Rotation paths and how fast each direction turns (degrees per step)
Each turn is a multiple of 5 degrees from 10 to 175, or 0.
Each row of a path follows its step; steps can be skipped.
path 1
step 0: -.08  .07  -.02  .01  .35  .09  .27  -.04  -.22  .05  -.06  -.04  .07  -.04  .04  .14  -.04  -.06  .21  -.34  .35  .22  .19  -.16  -.05  .08  -.30
step 1: -.21  -.10  .04  .01  .03  .02  -.22  .31  -.06  -.20  -.27  -.01  .06  .05  .11  -.26  .19  -.09  -.14  .11  -.17  .16  .26  -.27  -.20  .30  .00
step 2: -.11  -.22  .07  -.15  -.14  -.34  -.22  .02  -.19  -.07  -.15  -.17  -.08  -.20  .00  .28  -.04  .03  -.23  -.14  .21  .27  -.25  .16  -.07  -.09  .03
step 3: -.20  -.20  -.08  .24  .04  .10  -.03  .18  .33  .10  .26  .26  .16  -.34  -.14  -.15  .04  .03  -.09  .08  -.09  .06  -.34  .10  -.12  .06  .03
step 4: .12  .12  -.03  -.05  -.23  .12  .03  -.24  .03  -.12  .04  -.15  .07  -.29  .06  .11  -.06  .29  .30  -.09  -.33  .12  .09  .39  .03  .10  .15
step 5: .43  -.03  -.34  .05  .23  -.11  .15  .23  .02  .01  .06  .11  -.13  -.02  -.04  -.11  -.11  .41  .19  .01  .01  -.12  .09  -.15  -.09  -.14  -.11
step 6: .09  -.08  -.20  -.03  -.11  -.08  -.05  -.16  -.01  .04  .08  .01  .05  -.19  .25  .05  .15  -.24  -.03  -.14  -.04  -.08  .50  -.28  .34  .05  -.09
step 7: .02  -.33  -.11  -.22  .14  .20  -.03  .11  -.10  -.05  .10  -.02  .03  .36  .44  .07  -.15  -.08  -.01  -.02  .24  .24  -.06  -.15  -.15  .01  .13
step 8: .11  -.08  -.02  .42  -.44  .11  -.34  .06  -.25  -.16  -.05  .04  .08  .06  -.10  -.04  -.02  -.17  -.26  .01  .10  -.09  -.16  -.09  -.04  .13  .10
step 9: .07  -.01  .00  -.15  -.11  .04  .18  .14  .15  -.14  -.06  .13  .01  -.03  -.20  .15  -.19  -.33  -.02  -.17  -.18  .17  -.29  .25  .04  -.38  .22
step 10: -.06  -.13  -.08  .31  .04  .15  .06  .03  .15  .23  -.17  -.13  .19  .14  -.14  .00  .13  .24  .26  -.14  -.26  -.34  -.21  .09  .21  -.02  .02
Speeds:
.01  -.08  .01  -.18  -.02  -.04  .02  -.09  .02  -.06  -.11  -.07  -.06  .02  .05  -.08  -.08  .00  .09  .01  .03  .08  -.04  .09  .08  -.03  .05 -> 145
.03  .03  -.01  .02  .03  -.11  .01  -.04  .07  -.03  .07  .09  -.03  -.10  -.10  -.04  -.06  -.17  .04  -.06  .09  .02  -.06  -.06  .09  .01  -.08 -> 120
.06  -.03  .08  .07  .09  -.10  -.04  -.03  .07  .02  .02  -.18  .09  .02  .03  -.05  -.01  -.04  -.05  .00  .04  .07  .09  -.09  -.04  -.06  .07 -> 65
.04  .04  .05  .12  -.03  -.05  -.02  -.10  -.09  .06  -.07  -.02  -.01  -.05  .11  .04  .06  -.04  .00  -.14  .06  -.03  .02  .15  .04  .03  -.01 -> 170
.09  .04  -.03  .03  -.06  -.15  -.01  .04  -.07  -.10  -.08  .04  -.07  .06  -.07  -.04  -.05  -.03  -.03  -.01  -.12  .02  .07  .03  -.13  -.05  -.05 -> 100
path 2
step 0: -.11  .28  -.04  .13  .30  -.10  -.04  .30  -.48  -.07  -.16  .02  -.08  -.03  -.15  -.08  -.06  -.19  -.01  .01  .06  .01  .16  .16  -.02  -.06  .16
step 1: -.27  .02  .08  .08  -.19  -.10  -.07  .23  .17  .27  -.02  -.03  .18  .01  -.04  -.14  .12  .19  .28  .14  .11  .02  -.36  -.15  -.04  -.22  -.12
step 2: -.04  .19  .10  .03  .19  .13  -.20  -.27  .07  -.15  -.31  .20  -.09  -.13  -.01  -.05  .08  -.32  -.19  .15  -.13  -.25  -.18  .06  -.17  .03  -.05
step 3: -.15  .00  .18  .10  .05  -.34  -.29  .06  -.17  -.09  .16  -.07  .19  .09  .08  -.01  .28  .08  -.16  -.04  -.01  .37  -.09  .04  .25  .08  .01
step 4: -.13  -.13  -.24  .26  -.21  .14  -.04  -.20  .15  -.11  -.02  .35  -.09  -.02  -.05  .25  -.05  .02  .09  .02  .25  -.14  -.23  -.13  .19  -.04  -.01
step 5: -.11  .12  .29  -.18  .29  -.02  .27  -.16  .14  -.30  -.01  -.08  -.08  -.05  .18  .00  .19  -.10  .09  -.09  -.07  .02  .04  -.07  .13  .21  .30
step 6: -.01  .04  -.32  .13  -.04  .09  .10  -.01  -.53  .07  -.04  -.16  .10  -.02  .19  .22  .14  .10  .13  .06  .26  .13  -.02  .05  .10  -.08  -.04
step 7: -.14  -.28  .09  .04  .09  .30  .04  -.06  .23  .09  -.07  -.03  -.01  -.12  -.10  .01  .03  .15  .33  .22  -.33  -.05  .02  -.29  -.01  -.09  .12
step 8: -.19  .03  -.26  -.22  .07  -.11  -.11  -.08  -.19  .00  -.27  -.02  -.02  -.27  .29  -.20  .04  -.20  -.05  -.22  -.18  .02  .15  .20  -.11  .04  .08
step 9: -.10  -.12  .02  .27  .02  -.19  -.06  .08  -.28  .10  .18  .12  -.10  .10  -.23  -.07  .06  .42  .26  -.08  -.19  .06  -.15  .09  -.09  -.03  -.10
step 10: -.36  .21  -.09  .02  .05  .05  -.09  .06  .22  -.16  -.31  .07  -.16  -.04  -.14  -.02  -.30  -.15  -.01  -.14  .04  -.09  -.06  -.30  -.05  -.24  .03
Speeds:
.08  .01  -.01  .01  -.03  .03  -.06  .07  .09  .06  -.04  .06  .03  .01  -.02  .18  .00  .08  .12  -.08  -.05  -.07  -.07  -.07  .05  -.08  -.06 -> 130
-.02  -.08  .00  -.04  -.15  .00  -.04  .09  .09  .03  -.10  .04  -.05  -.06  -.04  -.07  .02  .01  .00  .06  .08  -.03  .04  -.02  .08  -.03  .16 -> 115
-.01  .07  .13  .07  .00  -.11  -.08  .03  .06  -.02  -.08  .09  -.02  .05  -.02  -.04  -.01  -.01  -.14  .02  .07  .02  -.13  -.01  -.03  -.03  -.09 -> 40
-.14  -.07  -.03  .14  -.05  -.04  .07  -.03  .02  .09  .01  .00  .10  .10  -.10  .05  -.08  -.02  .03  .07  .04  .06  .06  -.04  .02  -.03  -.05 -> 125
path 3
step 0: .10  .05  .31  -.15  .11  -.10  -.09  .35  .19  .22  .06  -.09  -.20  -.03  .07  .05  -.18  -.10  .28  .08  .14  .11  .12  -.13  .11  -.26  -.14
step 1: -.12  .23  -.22  .01  .16  -.16  .00  .07  -.01  .04  -.12  .15  -.10  .07  .41  -.03  .08  -.26  -.15  -.09  .29  .13  -.15  -.07  -.28  .06  -.10
step 2: .46  -.16  -.19  .01  .19  -.14  -.23  -.20  -.17  -.08  -.14  -.03  .23  -.10  .12  .13  -.29  -.14  -.01  -.12  -.02  .06  -.01  -.05  .21  .04  -.03
step 3: -.07  .23  -.13  -.17  .34  -.16  -.07  -.03  .04  -.05  .18  -.29  -.01  .11  -.19  -.07  .08  .28  .02  -.08  .16  -.06  -.16  -.13  .23  -.28  -.09
step 4: .13  -.13  .12  .06  .12  .11  .13  .08  .17  -.24  -.29  .06  -.43  .31  .10  -.12  -.04  -.08  -.25  -.12  .12  .03  .08  -.01  .12  -.19  -.02
step 5: -.18  -.20  .01  .04  .20  -.02  -.14  -.15  -.20  -.07  -.10  -.16  .07  -.13  -.06  -.33  .03  -.22  -.15  -.31  .04  .02  .07  -.28  -.11  .31  .14
step 6: .13  -.06  .16  .08  .39  .23  .17  .00  .02  .18  .04  -.11  .36  -.02  .04  -.23  -.02  .01  .22  .11  -.08  -.10  .22  -.12  .18  -.25  -.04
step 7: -.18  .12  -.03  -.02  .08  -.05  .45  .17  .02  .17  -.13  .18  -.14  -.23  -.14  -.09  .02  -.02  -.14  -.10  .34  -.23  -.13  -.01  .09  -.05  -.22
step 8: -.01  -.18  .13  .11  .03  .19  -.06  -.37  .08  .04  -.30  .10  -.23  -.29  .20  .26  .02  -.16  .12  -.11  .05  .15  -.04  -.20  .12  .12  -.10
step 9: -.17  .22  .00  .14  .11  .06  -.14  -.22  -.19  .23  .07  .06  .31  .09  .16  .05  .04  .23  .10  -.37  .10  -.12  -.17  -.07  .09  -.08  .25
step 10: .09  -.12  .15  -.03  .24  .04  .07  .01  .06  -.18  -.06  .34  -.09  .11  -.21  -.01  -.18  .05  .28  -.04  .13  -.18  -.12  .43  .13  -.20  .04
Speeds:
-.02  .11  .13  .03  -.06  .00  .03  .00  .07  -.04  -.06  .01  -.17  .03  .05  .02  .00  -.05  -.04  .03  .02  .05  -.04  -.14  -.01  .11  .04 -> 100
-.04  .01  .06  .03  .10  -.03  -.08  -.06  .08  -.04  .11  -.07  -.05  -.14  -.05  .02  .11  .00  .10  .01  -.01  .13  .06  .00  -.03  .00  -.04 -> 135
-.13  .03  .00  -.06  -.09  -.04  .08  .01  .04  -.10  .06  .02  .08  .05  .02  .07  -.06  .02  -.02  .00  -.14  .06  .11  .04  .04  .08  -.07 -> 0
-.11  .01  .02  .10  .08  .05  .04  -.12  .02  .05  -.04  .10  -.03  -.04  -.04  -.06  .04  -.02  -.02  -.04  -.09  -.12  .03  .00  .15  .02  .00 -> 20
.02  .08  .00  -.01  -.08  -.11  .08  -.07  .03  .00  .08  .06  -.01  .05  -.03  -.09  -.02  .00  .12  -.01  .02  -.03  .06  -.09  -.02  -.18  .04 -> 115
.10  .07  .03  .00  .09  -.06  .07  -.03  .02  -.07  .01  .04  .12  -.07  .03  -.11  -.04  .05  .02  .09  -.02  .03  -.09  .04  .02  .10  .13 -> 95
-.05  .02  .08  -.02  -.07  .12  -.07  .03  -.08  -.07  .00  .14  .03  -.14  .05  -.04  -.04  .13  .01  .03  .07  .00  .03  -.05  -.02  -.04  -.06 -> 35
.01  .05  .06  -.02  .01  .03  -.01  .07  .22  -.02  .05  -.04  .01  -.01  .01  -.03  -.06  .01  .00  -.05  .02  -.16  -.07  .07  -.05  -.03  -.09 -> 110
path 4
step 0: -.01  -.06  .13  -.09  .11  -.11  -.11  .30  -.17  -.04  .17  -.13  -.18  -.32  .29  -.09  -.03  .01  .26  .20  -.29  -.02  .28  -.07  -.08  -.13  -.12
step 1: -.06  -.33  -.17  .30  .03  -.17  .07  .16  -.12  -.07  -.05  .02  .12  .27  .22  -.16  .08  -.08  -.04  -.12  -.31  .00  -.04  .21  .32  .01  -.13
step 2: -.07  .00  -.09  .02  .00  -.22  .11  -.02  -.21  -.02  -.18  .07  .14  -.06  -.02  -.28  .00  -.09  .05  .05  .07  .06  -.33  -.49  .14  -.24  .28
step 3: -.15  .02  -.05  .00  .19  .16  .15  -.29  -.24  -.09  -.03  .25  .15  .11  -.28  .07  -.33  -.15  .11  .14  -.06  .13  .15  -.16  -.03  .32  -.09
step 4: -.03  .13  -.14  -.04  .11  .19  .00  .02  .30  -.12  .03  .10  -.05  .35  .10  .14  -.17  -.19  -.20  -.10  .33  .06  .29  -.09  -.06  -.28  .15
step 5: -.03  .30  -.07  -.18  -.06  -.11  .27  -.31  .06  .23  .09  -.14  .07  -.03  .13  .27  .27  -.06  .13  .04  .22  -.13  .05  .16  -.12  -.09  -.28
step 6: -.16  -.04  .31  .01  -.06  -.10  -.03  .18  .21  .16  .38  -.08  -.02  -.09  -.11  .19  -.16  .34  .14  -.25  -.04  .20  -.04  .06  .03  -.12  -.20
step 7: .35  -.30  .14  .13  -.03  -.22  -.17  .14  -.13  -.18  -.14  -.22  -.02  .08  -.22  .16  .36  .06  -.07  -.14  .02  .00  .04  -.09  -.05  -.06  -.21
step 8: .13  .05  -.10  -.17  .20  -.28  -.07  .06  .12  -.02  .03  .02  -.21  -.18  .06  -.20  .18  .00  -.18  .01  -.19  .30  -.23  -.19  .06  .39  .04
step 9: -.21  -.23  .16  .07  -.11  .02  -.14  -.12  -.18  .12  .02  .17  -.09  -.01  .17  -.01  .07  -.20  .01  -.17  -.20  -.12  .24  -.16  -.11  .30  .36
step 10: -.20  -.03  -.36  -.06  .03  -.19  -.15  .04  .11  -.38  .04  .08  .18  .09  .03  -.19  -.09  -.14  .25  .05  .11  -.23  .02  .22  -.19  .01  .22
Speeds:
.08  -.08  .04  .01  .03  -.14  .07  -.01  .00  -.08  -.08  .07  .02  -.01  .12  .00  -.12  -.02  .03  .01  -.09  -.09  -.02  -.01  .02  .06  .11 -> 45
-.10  .07  -.02  .02  .05  .00  .01  -.04  .03  -.04  .03  .06  -.02  -.05  -.04  .11  .03  -.08  -.10  .08  .00  .00  .07  .07  -.13  .02  .16 -> 65
-.06  .01  .07  .11  -.06  -.06  -.04  .02  .11  .02  -.12  -.12  -.02  .20  -.04  -.03  .01  -.01  .03  .05  .00  .00  .05  .00  .00  -.01  .06 -> 130
.04  -.14  -.16  -.01  -.04  -.06  -.10  -.02  .07  -.02  -.02  -.01  .00  .03  .02  .03  -.02  -.08  -.15  .05  .06  -.04  -.06  .04  .00  -.09  -.07 -> 120
-.03  -.04  .11  .06  -.04  .04  .00  -.01  -.04  .00  -.01  -.01  -.08  -.04  .10  -.04  -.03  .05  -.13  -.09  .07  -.02  .02  -.14  -.09  -.14  .05 -> 155
-.11  -.01  -.04  .06  -.17  -.07  .03  -.10  .02  .09  .07  .03  .04  -.06  .05  .01  .06  .00  .03  -.07  .03  -.02  -.03  .03  .14  .01  .09 -> 95
path 5
step 0: .03  -.22  .25  .13  .03  .21  -.15  .00  .21  -.44  .22  .04  .00  -.18  -.16  .28  .27  .12  .18  .15  .05  -.17  .01  -.03  -.13  -.06  -.08
step 1: .11  -.18  .05  -.23  -.06  -.24  .06  -.33  .03  -.13  .09  -.06  -.08  -.02  .11  .04  -.32  .05  .08  -.04  -.37  .22  -.04  -.40  .04  -.09  .18
step 2: -.07  -.22  -.30  -.11  .01  .11  .06  .19  .23  -.02  .35  -.06  .03  .22  .06  -.01  -.15  .15  .01  -.32  .31  -.36  .05  -.10  -.07  -.03  -.09
step 3: -.13  -.01  -.06  -.10  -.03  .01  -.01  -.11  .32  .00  .05  .03  -.11  -.37  .00  .22  .26  .08  .28  .24  -.14  -.19  .03  .03  .15  .02  .43
step 4: .02  -.18  .02  -.25  .02  -.09  -.10  -.11  -.11  -.02  .45  -.20  -.04  .00  -.29  .02  -.14  .28  -.35  .00  -.11  .21  -.06  -.09  .21  .21  -.04
step 5: -.13  -.08  -.19  -.17  .14  -.21  -.16  .30  .31  -.04  .10  .09  -.21  .01  .47  .10  -.14  -.10  .10  -.03  .07  -.06  .21  .05  .11  .11  -.18
step 6: -.16  .06  .00  .05  .14  .13  -.32  -.01  -.25  .09  -.07  -.04  -.17  -.18  -.05  .01  .02  .41  .16  .15  .09  -.34  -.21  -.16  .23  .08  .25
step 7: .09  .00  -.39  -.28  -.13  -.38  -.12  .03  -.06  .23  .15  -.09  .06  .14  -.17  -.23  .06  -.12  -.05  .23  -.23  .12  .05  -.01  .08  .27  .01
step 8: -.18  .13  -.12  -.19  .30  .36  -.19  .17  .02  .20  .07  .17  -.35  .06  .12  .15  -.04  -.09  -.19  -.02  .17  .03  -.08  .33  -.04  .13  -.12
step 9: .08  -.16  .17  .16  .14  -.05  -.43  -.08  -.05  .05  -.27  -.01  .05  -.23  -.03  -.29  .09  .05  .18  .27  -.19  -.14  -.01  .15  .30  .07  -.17
step 10: .12  .22  -.18  -.15  -.10  -.03  -.19  .15  -.23  -.02  -.03  .02  -.13  .48  .03  -.19  -.06  .16  -.05  .19  -.15  .31  -.23  -.10  -.21  -.06  -.07
Speeds:
.05  .05  .01  -.05  -.01  .08  .02  -.05  .01  -.11  -.03  .08  -.08  -.05  .08  -.13  .07  .00  -.02  -.05  .11  -.13  .09  .05  .07  .02  .01 -> 120
-.06  -.03  .00  -.01  -.01  .05  .06  -.05  .12  .07  .05  -.04  -.04  -.06  -.08  -.03  .13  .01  -.09  -.03  -.05  .08  -.02  .19  .04  -.02  -.03 -> 80
.05  .08  -.03  .00  -.07  .00  .00  .08  .08  .08  -.05  -.14  .00  .06  .02  -.08  .10  .07  .08  -.10  .02  -.03  -.08  -.06  -.02  .00  .09 -> 90
-.03  -.07  -.04  .10  .05  .08  -.04  .05  .05  .02  -.08  .05  .15  .06  .05  .05  -.05  .07  .03  -.01  .00  -.07  .03  .11  .11  -.05  .06 -> 115
.00  .00  -.04  .01  -.02  .05  -.08  .02  .06  .08  .00  .00  .03  -.19  .09  .05  -.03  .03  .01  .01  .13  .00  -.01  .03  -.18  -.01  -.04 -> 125
.12  -.06  -.10  -.07  -.04  -.05  -.03  -.06  -.08  .01  -.02  .12  .09  -.03  .04  .03  .11  .08  -.07  -.09  -.02  .09  -.04  -.05  .05  -.02  -.01 -> 125
path 6
step 0: .11  .34  -.11  .19  -.15  .21  -.06  .19  .17  -.13  .15  -.23  .11  .16  .08  .11  .01  .19  -.08  -.06  -.10  -.14  -.21  -.17  .02  -.03  .23
step 1: .16  -.08  -.32  .12  -.24  -.17  -.01  -.13  -.04  .12  .02  -.03  -.16  .33  -.03  .00  -.11  -.13  -.26  .12  .08  .13  -.26  -.06  .01  -.06  -.14
step 2: .11  .06  .11  .27  .33  -.03  -.14  .22  -.03  .00  .04  -.17  -.11  .21  -.02  -.29  -.10  -.06  -.05  .21  .17  .08  .08  -.20  .01  .19  .19
step 3: .06  -.02  -.28  -.01  -.10  .02  -.29  -.01  .38  .04  .10  -.08  -.15  .04  -.06  -.13  -.21  -.15  .20  -.14  -.03  .13  -.01  .28  -.15  -.01  .24
step 4: -.16  -.02  -.18  .20  -.07  .27  -.02  .03  -.07  -.21  .00  -.20  -.38  .10  .30  .08  .09  -.06  .20  .24  -.11  .17  .03  -.06  .05  .09  -.07
step 5: .10  -.03  -.40  -.07  -.02  .08  -.02  .14  -.23  .16  .10  .10  .05  .11  .29  -.27  .07  .07  .09  -.10  .18  -.09  -.20  .01  .03  .09  .22
step 6: -.05  .25  -.25  .28  .24  -.15  .14  .08  .08  -.03  .02  -.04  .19  .13  .17  .06  -.02  -.36  .08  .13  -.03  .09  -.17  .07  -.20  -.18  -.05
step 7: -.13  -.38  -.21  .15  .02  -.16  -.06  .19  -.16  .07  -.10  .01  -.19  .05  -.23  -.13  .08  -.28  .16  -.10  -.04  -.08  .04  -.17  -.21  .12  -.02
step 8: .09  .15  .17  .23  -.05  .07  -.25  .22  -.01  .13  -.17  -.12  .11  -.08  .32  -.04  -.05  -.12  .28  -.20  -.29  .03  .02  .02  -.01  .08  .12
step 9: -.15  -.09  -.19  .18  -.33  -.07  .28  .04  .08  -.17  -.06  .14  -.09  .08  .07  -.14  -.06  .05  .19  -.29  -.08  .23  -.23  .01  .12  -.11  -.06
step 10: .29  -.03  -.01  .13  .04  .09  .24  -.06  -.38  -.13  -.06  -.06  .20  .09  .02  -.03  -.08  -.11  .16  .11  -.09  .09  -.08  -.39  -.04  .12  .18
Speeds:
-.04  -.01  .02  -.05  -.11  .06  -.01  -.06  .03  -.13  -.01  .00  -.02  -.11  .05  -.07  -.06  .07  .18  .03  -.01  .08  .01  .03  .09  .05  .06 -> 70
.00  .10  -.03  .03  .05  -.11  .05  -.10  .03  .00  -.01  .10  .02  -.01  -.10  .00  .10  -.06  .02  .03  .04  .09  .07  -.02  -.02  .09  .15 -> 90
.06  .04  .01  -.02  -.07  -.06  -.01  .00  -.08  -.09  .05  .12  .04  .14  .12  .00  .07  .01  -.04  -.02  .04  .03  -.04  -.02  .15  -.06  -.01 -> 85
-.01  .07  -.03  -.05  -.05  -.07  .00  -.09  .08  .14  -.12  .03  .03  .06  .12  .04  -.10  -.04  .02  .10  -.08  .03  .04  .04  .00  -.03  -.06 -> 145
